In the rows, zero is written as 128.
One turn moves each row of this set onto another row. After a few examples, where does it send each row asked below?
mina: 138, 128, 123, 163, 129, 141, 138, 167, 131, 131, 140, 148, 132, 109, 104, 126, 115, 86, 114, 92, 124, 158, 146, 163, 135
makag: 149, 144, 107, 110, 125, 125, 124, 133, 102, 146, 127, 114, 111, 144, 143, 103, 131, 123, 122, 146, 168, 144, 141, 122, 130
Rap: 134, 137, 141, 186, 87, 144, 148, 149, 139, 117, 125, 134, 125, 87, 129, 126, 115, 96, 146, 103, 113, 161, 124, 126, 147
Kub: 91, 143, 133, 148, 130, 125, 130, 125, 154, 147, 124, 161, 134, 86, 151, 115, 117, 129, 165, 127, 105, 147, 110, 129, 98
bope: 94, 141, 119, 133, 146, 120, 120, 113, 155, 140, 111, 145, 121, 103, 140, 93, 115, 152, 144, 138, 118, 138, 119, 120, 98
fivuv: 151, 130, 120, 128, 118, 128, 112, 135, 94, 156, 141, 108, 91, 120, 151, 97, 148, 106, 121, 152, 145, 139, 150, 125, 132
nog: 142, 122, 122, 158, 122, 116, 142, 167, 123, 131, 144, 142, 114, 91, 102, 129, 132, 100, 130, 78, 121, 155, 137, 157, 136
bof: 106, 145, 126, 134, 139, 130, 96, 128, 141, 132, 94, 137, 107, 95, 163, 89, 100, 139, 137, 148, 112, 133, 128, 120, 108
Mar: 136, 131, 112, 126, 127, 135, 136, 118, 114, 163, 153, 120, 114, 143, 128, 97, 153, 112, 118, 150, 154, 149, 145, 129, 119
zelo: 146, 148, 108, 105, 113, 123, 118, 148, 85, 142, 135, 108, 90, 128, 125, 110, 133, 125, 141, 123, 156, 144, 149, 129, 134
lizo: 138, 146, 137, 174, 85, 145, 148, 153, 139, 108, 110, 133, 125, 93, 131, 126, 104, 103, 147, 99, 120, 163, 120, 126, 149
potup: 102, 141, 142, 155, 123, 128, 108, 135, 140, 144, 117, 152, 116, 69, 170, 112, 115, 117, 162, 133, 93, 139, 118, 129, 108
goron: 98, 129, 131, 151, 140, 122, 106, 115, 144, 148, 125, 140, 103, 83, 151, 88, 129, 136, 141, 147, 99, 133, 130, 121, 102
Povi: 102, 156, 132, 135, 126, 130, 115, 139, 146, 132, 97, 155, 127, 89, 167, 114, 96, 130, 163, 126, 111, 144, 110, 127, 105
Fiv: 133, 136, 106, 125, 125, 121, 131, 134, 91, 156, 163, 118, 117, 132, 110, 114, 143, 121, 138, 132, 161, 147, 150, 129, 132
ses: 145, 134, 117, 153, 130, 123, 133, 177, 120, 121, 127, 144, 139, 106, 111, 133, 101, 98, 122, 89, 140, 155, 139, 154, 145
lusun: 132, 142, 135, 178, 88, 140, 158, 146, 144, 114, 122, 138, 133, 96, 120, 129, 113, 106, 149, 97, 122, 164, 118, 125, 144
zorov: 104, 153, 131, 139, 127, 119, 114, 140, 140, 132, 100, 154, 132, 83, 169, 118, 97, 133, 166, 127, 115, 141, 110, 122, 110
Bobel: 151, 126, 124, 160, 122, 117, 123, 180, 111, 125, 133, 137, 116, 86, 119, 130, 115, 93, 125, 88, 124, 149, 144, 153, 148
vifaz: 97, 137, 117, 141, 150, 111, 117, 115, 148, 140, 116, 143, 132, 99, 145, 97, 110, 151, 144, 145, 126, 134, 120, 115, 105
Gil: 141, 152, 109, 110, 120, 147, 115, 149, 93, 142, 131, 114, 107, 144, 125, 107, 118, 113, 127, 136, 159, 148, 157, 134, 133
Lanab: 132, 142, 135, 179, 90, 142, 157, 147, 144, 115, 122, 138, 138, 97, 121, 129, 110, 104, 148, 100, 123, 164, 118, 126, 145
Rotef: 91, 142, 132, 154, 134, 125, 127, 125, 150, 147, 126, 162, 145, 88, 154, 118, 112, 126, 162, 133, 110, 145, 111, 127, 101
talo: 139, 138, 119, 121, 110, 144, 116, 139, 93, 156, 152, 111, 79, 122, 121, 101, 151, 106, 132, 130, 133, 148, 160, 138, 126
gapu: 149, 134, 120, 122, 115, 143, 115, 132, 103, 155, 135, 110, 84, 129, 148, 93, 148, 104, 116, 150, 140, 144, 152, 130, 124
mor: 139, 134, 119, 135, 121, 142, 109, 144, 84, 157, 158, 112, 104, 125, 128, 106, 137, 99, 125, 147, 144, 143, 165, 135, 137
Nubir: 134, 138, 141, 185, 86, 149, 148, 149, 140, 117, 124, 135, 126, 90, 128, 125, 113, 95, 144, 104, 112, 162, 125, 129, 147
zese: 139, 145, 137, 176, 86, 142, 147, 154, 137, 109, 111, 133, 129, 91, 132, 129, 103, 102, 147, 100, 122, 161, 121, 124, 150
teko: 97, 129, 132, 156, 145, 129, 102, 116, 144, 149, 125, 141, 116, 89, 153, 90, 119, 130, 134, 156, 103, 133, 133, 122, 105
kar: 128, 144, 108, 115, 121, 146, 137, 130, 108, 156, 153, 121, 107, 146, 106, 106, 143, 115, 130, 129, 151, 156, 153, 141, 119
tuz: 146, 135, 126, 150, 118, 146, 128, 177, 128, 124, 121, 142, 107, 103, 114, 122, 113, 86, 116, 85, 115, 157, 147, 164, 134
Biz: 100, 142, 143, 157, 126, 138, 106, 136, 143, 144, 114, 155, 122, 76, 172, 111, 108, 112, 156, 139, 94, 142, 122, 131, 106
lorar: 149, 145, 106, 102, 118, 125, 129, 132, 106, 145, 123, 112, 96, 141, 140, 100, 141, 127, 125, 136, 161, 147, 138, 123, 123
dutu: 110, 141, 126, 135, 139, 114, 96, 130, 135, 132, 100, 134, 106, 85, 163, 93, 105, 145, 144, 144, 115, 129, 126, 114, 112
figi: 139, 129, 110, 125, 123, 121, 137, 118, 109, 162, 156, 117, 105, 133, 128, 101, 161, 119, 125, 142, 153, 146, 141, 125, 120
bebid: 144, 138, 117, 138, 119, 127, 143, 172, 129, 120, 120, 143, 110, 105, 104, 127, 117, 106, 128, 71, 127, 159, 134, 158, 132

bebid goes to nog
lorar goes to figi
Now these:
bof goes to bope
Biz goes to Povi
Fiv goes to mor
lizo goes to lusun

One turn moves each row of this set onto another row. After a few examples, where does it send each row asked below?
babem: 144, 97, 85, 117, 133, 127, 152, 144, 140, 109, 130, 139, 128, 102, 129, 155, 131, 114, 123, 130
bos: 133, 107, 123, 132, 141, 138, 134, 123, 94, 141, 122, 122, 147, 125, 118, 98, 107, 151, 143, 111
zon: 119, 107, 124, 137, 143, 145, 123, 124, 103, 135, 132, 139, 140, 136, 102, 102, 101, 170, 139, 111
lopa: 105, 121, 143, 94, 133, 135, 149, 139, 131, 132, 154, 151, 134, 168, 102, 122, 107, 145, 151, 104
pelu: 109, 104, 135, 97, 128, 135, 148, 130, 130, 127, 143, 151, 122, 174, 119, 110, 116, 139, 143, 111
bizo: 127, 129, 93, 128, 123, 132, 141, 131, 136, 116, 115, 144, 105, 84, 141, 153, 131, 158, 136, 125
duv: 140, 146, 136, 144, 126, 90, 120, 136, 139, 158, 144, 136, 168, 141, 98, 141, 126, 125, 131, 116
Pefum: 129, 126, 86, 120, 158, 109, 136, 127, 138, 95, 125, 155, 108, 111, 144, 155, 115, 129, 118, 132
lag: 131, 125, 81, 120, 138, 138, 142, 128, 150, 117, 115, 148, 117, 113, 164, 157, 130, 121, 118, 130
Dapo: 121, 165, 131, 139, 112, 92, 122, 134, 127, 138, 143, 158, 165, 145, 98, 153, 118, 130, 134, 125
Tulez: 126, 137, 121, 130, 128, 131, 124, 118, 155, 98, 109, 138, 118, 104, 137, 153, 161, 142, 141, 107
zesu: 140, 137, 101, 133, 114, 124, 126, 130, 157, 99, 117, 135, 127, 118, 148, 150, 152, 152, 127, 136
kimav: 115, 161, 106, 151, 158, 124, 147, 144, 125, 162, 113, 176, 130, 142, 108, 140, 128, 101, 137, 109
dega: 124, 140, 102, 102, 119, 140, 133, 139, 136, 84, 124, 155, 114, 117, 139, 164, 133, 135, 132, 129
lala: 115, 115, 124, 101, 132, 152, 151, 123, 139, 132, 145, 146, 148, 174, 122, 127, 88, 130, 151, 112
lefuf: 136, 127, 123, 133, 139, 130, 140, 142, 87, 146, 117, 152, 146, 137, 117, 107, 100, 172, 144, 107
keb: 135, 129, 92, 120, 117, 124, 157, 128, 149, 127, 136, 140, 88, 101, 123, 137, 152, 142, 125, 120
pusa: 136, 129, 104, 118, 115, 125, 145, 133, 141, 109, 96, 163, 126, 120, 129, 131, 172, 144, 132, 132
Fumo: 113, 110, 139, 95, 132, 139, 144, 118, 126, 134, 137, 155, 134, 160, 118, 120, 93, 137, 163, 103
fibe: 101, 155, 115, 165, 158, 124, 140, 132, 139, 168, 127, 158, 143, 140, 114, 146, 129, 105, 138, 102
paz: 134, 162, 124, 148, 131, 86, 113, 130, 138, 147, 147, 155, 148, 152, 98, 144, 118, 117, 126, 121
Zemub: 130, 126, 117, 132, 142, 137, 134, 126, 90, 152, 120, 136, 140, 126, 103, 102, 96, 157, 143, 100
ganos: 135, 154, 96, 107, 138, 138, 155, 138, 118, 89, 122, 138, 136, 111, 133, 142, 147, 122, 134, 140
Dos: 110, 151, 111, 152, 151, 125, 146, 146, 130, 180, 133, 170, 135, 156, 125, 133, 131, 122, 113, 102
nol: 106, 146, 102, 152, 155, 124, 146, 145, 132, 165, 119, 168, 140, 164, 113, 134, 124, 103, 126, 100
Puf: 95, 143, 100, 163, 138, 129, 147, 135, 127, 170, 129, 166, 134, 133, 106, 153, 114, 111, 129, 95
raf: 130, 121, 117, 141, 128, 145, 127, 112, 115, 154, 122, 137, 146, 137, 109, 98, 105, 176, 131, 116
Saran: 137, 152, 136, 144, 129, 95, 123, 147, 144, 148, 154, 144, 148, 130, 86, 152, 130, 121, 132, 123
Potim: 117, 108, 144, 100, 124, 149, 146, 147, 125, 140, 155, 152, 134, 158, 113, 134, 105, 141, 143, 89
pogaz: 150, 159, 134, 146, 125, 99, 130, 147, 130, 150, 149, 133, 166, 152, 115, 148, 120, 121, 135, 109
fum: 146, 125, 98, 128, 134, 112, 143, 115, 154, 110, 109, 141, 97, 102, 142, 149, 122, 140, 148, 112
midip: 118, 133, 111, 113, 154, 142, 120, 129, 143, 84, 125, 150, 127, 115, 136, 151, 146, 141, 114, 131

pogaz goes to lefuf
Tulez goes to fum
lala goes to Dapo
Now these:
kimav goes to pelu
Zemub goes to nol
fibe goes to Fumo
babem goes to ganos
bizo goes to lag

One turn moves each row of this set onto another row. After a few examples, where does it send each row asked below?
lolap: 147, 130, 114, 142, 102, 106, 136, 143, 138, 145, 112, 139, 163, 134, 131, 91
kani: 148, 136, 111, 128, 90, 114, 138, 144, 138, 139, 118, 130, 161, 135, 139, 88
Relo: 156, 137, 113, 133, 96, 110, 140, 135, 153, 140, 115, 127, 170, 136, 149, 104
kuri: 144, 107, 97, 132, 133, 133, 101, 129, 101, 147, 151, 140, 142, 136, 133, 123
ropa: 115, 97, 99, 132, 103, 130, 98, 121, 131, 91, 149, 114, 164, 151, 139, 123
Funo: 94, 117, 118, 147, 131, 145, 124, 106, 148, 156, 144, 133, 116, 137, 176, 127
vil: 117, 127, 144, 137, 131, 156, 160, 122, 152, 126, 130, 100, 148, 170, 158, 117
Pereg: 150, 129, 105, 122, 94, 114, 140, 132, 141, 132, 108, 133, 168, 146, 154, 89
Zokas: 113, 109, 113, 137, 117, 120, 99, 119, 137, 83, 144, 108, 163, 156, 145, 123
Sos: 136, 132, 121, 142, 153, 173, 157, 142, 148, 137, 162, 140, 160, 130, 153, 95
risi: 148, 111, 99, 128, 135, 141, 111, 132, 107, 143, 130, 148, 142, 129, 122, 125
Felod: 114, 131, 148, 147, 129, 158, 153, 118, 151, 134, 127, 109, 152, 172, 166, 107
mup: 99, 107, 105, 137, 116, 123, 106, 128, 120, 84, 145, 116, 157, 149, 137, 119
zolip: 137, 102, 120, 165, 126, 116, 122, 98, 130, 110, 136, 134, 171, 124, 192, 98
pina: 96, 111, 122, 151, 137, 147, 122, 113, 148, 161, 146, 126, 123, 131, 179, 128
momes: 137, 123, 119, 150, 153, 179, 154, 147, 145, 125, 157, 142, 164, 130, 162, 101
kip: 136, 100, 113, 140, 124, 124, 114, 91, 134, 108, 124, 137, 171, 121, 189, 101
zav: 143, 115, 128, 153, 133, 108, 123, 115, 138, 106, 116, 141, 172, 120, 186, 97
bofo: 90, 119, 122, 150, 134, 150, 114, 117, 151, 145, 144, 128, 118, 136, 184, 124
fus: 120, 108, 118, 139, 121, 116, 106, 118, 124, 79, 147, 105, 157, 141, 151, 130
guka: 143, 108, 91, 126, 136, 136, 104, 131, 106, 141, 143, 149, 138, 137, 128, 120
nipan: 111, 112, 120, 154, 99, 150, 138, 157, 167, 120, 160, 138, 117, 138, 146, 104
suni: 144, 109, 122, 153, 134, 125, 120, 100, 136, 112, 118, 138, 173, 114, 184, 89
zakem: 119, 123, 153, 151, 128, 154, 156, 128, 142, 127, 126, 109, 143, 175, 168, 107
nelet: 142, 104, 122, 155, 126, 127, 121, 97, 134, 116, 125, 131, 179, 118, 190, 94
Buk: 105, 103, 104, 142, 114, 125, 99, 122, 131, 85, 142, 109, 160, 157, 146, 117
rozig: 111, 116, 122, 149, 94, 155, 135, 151, 168, 122, 162, 148, 123, 130, 146, 108
Rit: 118, 119, 118, 148, 105, 160, 132, 150, 163, 117, 167, 139, 111, 136, 142, 108
Fusu: 129, 127, 122, 146, 157, 162, 152, 149, 153, 143, 164, 140, 168, 128, 155, 99
Rabe: 133, 120, 120, 144, 161, 170, 156, 146, 145, 127, 157, 145, 154, 126, 162, 98
bepan: 155, 136, 113, 120, 92, 116, 142, 138, 145, 139, 119, 133, 166, 135, 142, 96
tido: 88, 122, 118, 142, 143, 145, 122, 120, 148, 144, 143, 121, 118, 126, 182, 125
pubu: 138, 110, 97, 139, 130, 127, 108, 127, 102, 143, 149, 127, 146, 128, 117, 125
gal: 150, 104, 84, 130, 128, 139, 109, 134, 106, 148, 139, 146, 156, 140, 133, 112
Tep: 115, 133, 133, 143, 134, 158, 157, 120, 147, 127, 128, 102, 149, 177, 163, 117
detam: 123, 111, 127, 150, 104, 155, 137, 142, 166, 119, 163, 136, 110, 134, 133, 109

kip goes to Pereg
detam goes to tido
Now these:
nipan goes to pina
nelet goes to bepan
kani goes to kuri
Sos goes to Rit
lolap goes to pubu
Funo goes to Tep
zolip goes to Relo

One turn moves each row of this set onto another row. After a few examples, where does it send each row asked below?
Bup: 134, 117, 163, 103, 141, 126, 128, 124, 124, 104, 96, 103
pupos: 128, 131, 168, 144, 128, 125, 119, 94, 87, 127, 149, 146
sar: 128, 120, 153, 132, 159, 126, 161, 102, 90, 98, 134, 153
gobut: 137, 125, 181, 126, 143, 123, 147, 122, 107, 107, 112, 153
feve: 85, 120, 125, 126, 146, 107, 128, 117, 146, 113, 148, 106
daton: 120, 146, 141, 124, 152, 134, 122, 98, 83, 92, 106, 144
Kebu: 136, 114, 163, 139, 158, 126, 131, 77, 101, 107, 144, 133
vuv: 119, 141, 108, 100, 142, 115, 135, 103, 134, 87, 116, 126
geb: 162, 132, 156, 112, 139, 128, 115, 121, 97, 83, 129, 142
Vak: 81, 119, 145, 134, 163, 113, 151, 120, 127, 114, 155, 137
Fuz: 121, 119, 142, 121, 181, 113, 127, 104, 123, 124, 155, 99
dadif: 94, 145, 165, 131, 163, 122, 132, 82, 115, 112, 124, 132
Bis: 132, 143, 116, 104, 141, 122, 116, 147, 134, 105, 126, 151
vizu: 129, 150, 129, 107, 133, 94, 138, 136, 86, 120, 148, 119
rozuf: 145, 131, 167, 114, 136, 114, 135, 127, 111, 102, 177, 145
zemul: 84, 125, 156, 131, 140, 128, 125, 117, 115, 107, 92, 132
gavaz: 134, 143, 181, 126, 146, 97, 130, 117, 90, 122, 137, 142
mogu: 82, 122, 148, 102, 135, 123, 102, 119, 114, 111, 169, 116
bamud: 128, 139, 142, 116, 141, 94, 106, 118, 90, 90, 106, 113
fava: 138, 103, 151, 134, 140, 116, 124, 116, 147, 108, 171, 128
gire: 124, 121, 118, 110, 124, 104, 107, 153, 112, 95, 150, 114
Koduk: 86, 123, 131, 103, 123, 131, 124, 86, 126, 93, 136, 110
semu: 135, 121, 143, 133, 109, 145, 113, 118, 128, 138, 144, 128
Lezal: 104, 132, 177, 131, 135, 129, 141, 104, 130, 123, 164, 145
naf: 148, 125, 124, 130, 109, 114, 111, 127, 96, 98, 154, 140
Kovak: 117, 129, 150, 101, 145, 121, 89, 151, 132, 116, 153, 134
Sasap: 91, 118, 125, 123, 142, 150, 150, 126, 92, 115, 129, 136
Nivu: 110, 110, 133, 123, 113, 116, 115, 134, 145, 110, 163, 112
kib: 118, 123, 121, 113, 141, 114, 102, 140, 120, 90, 105, 110
Moviv: 82, 126, 110, 129, 141, 124, 121, 125, 125, 104, 111, 120

pupos goes to sar
vizu goes to Fuz
fava goes to zemul
Now these:
gire goes to feve
geb goes to Lezal
Kovak goes to Koduk

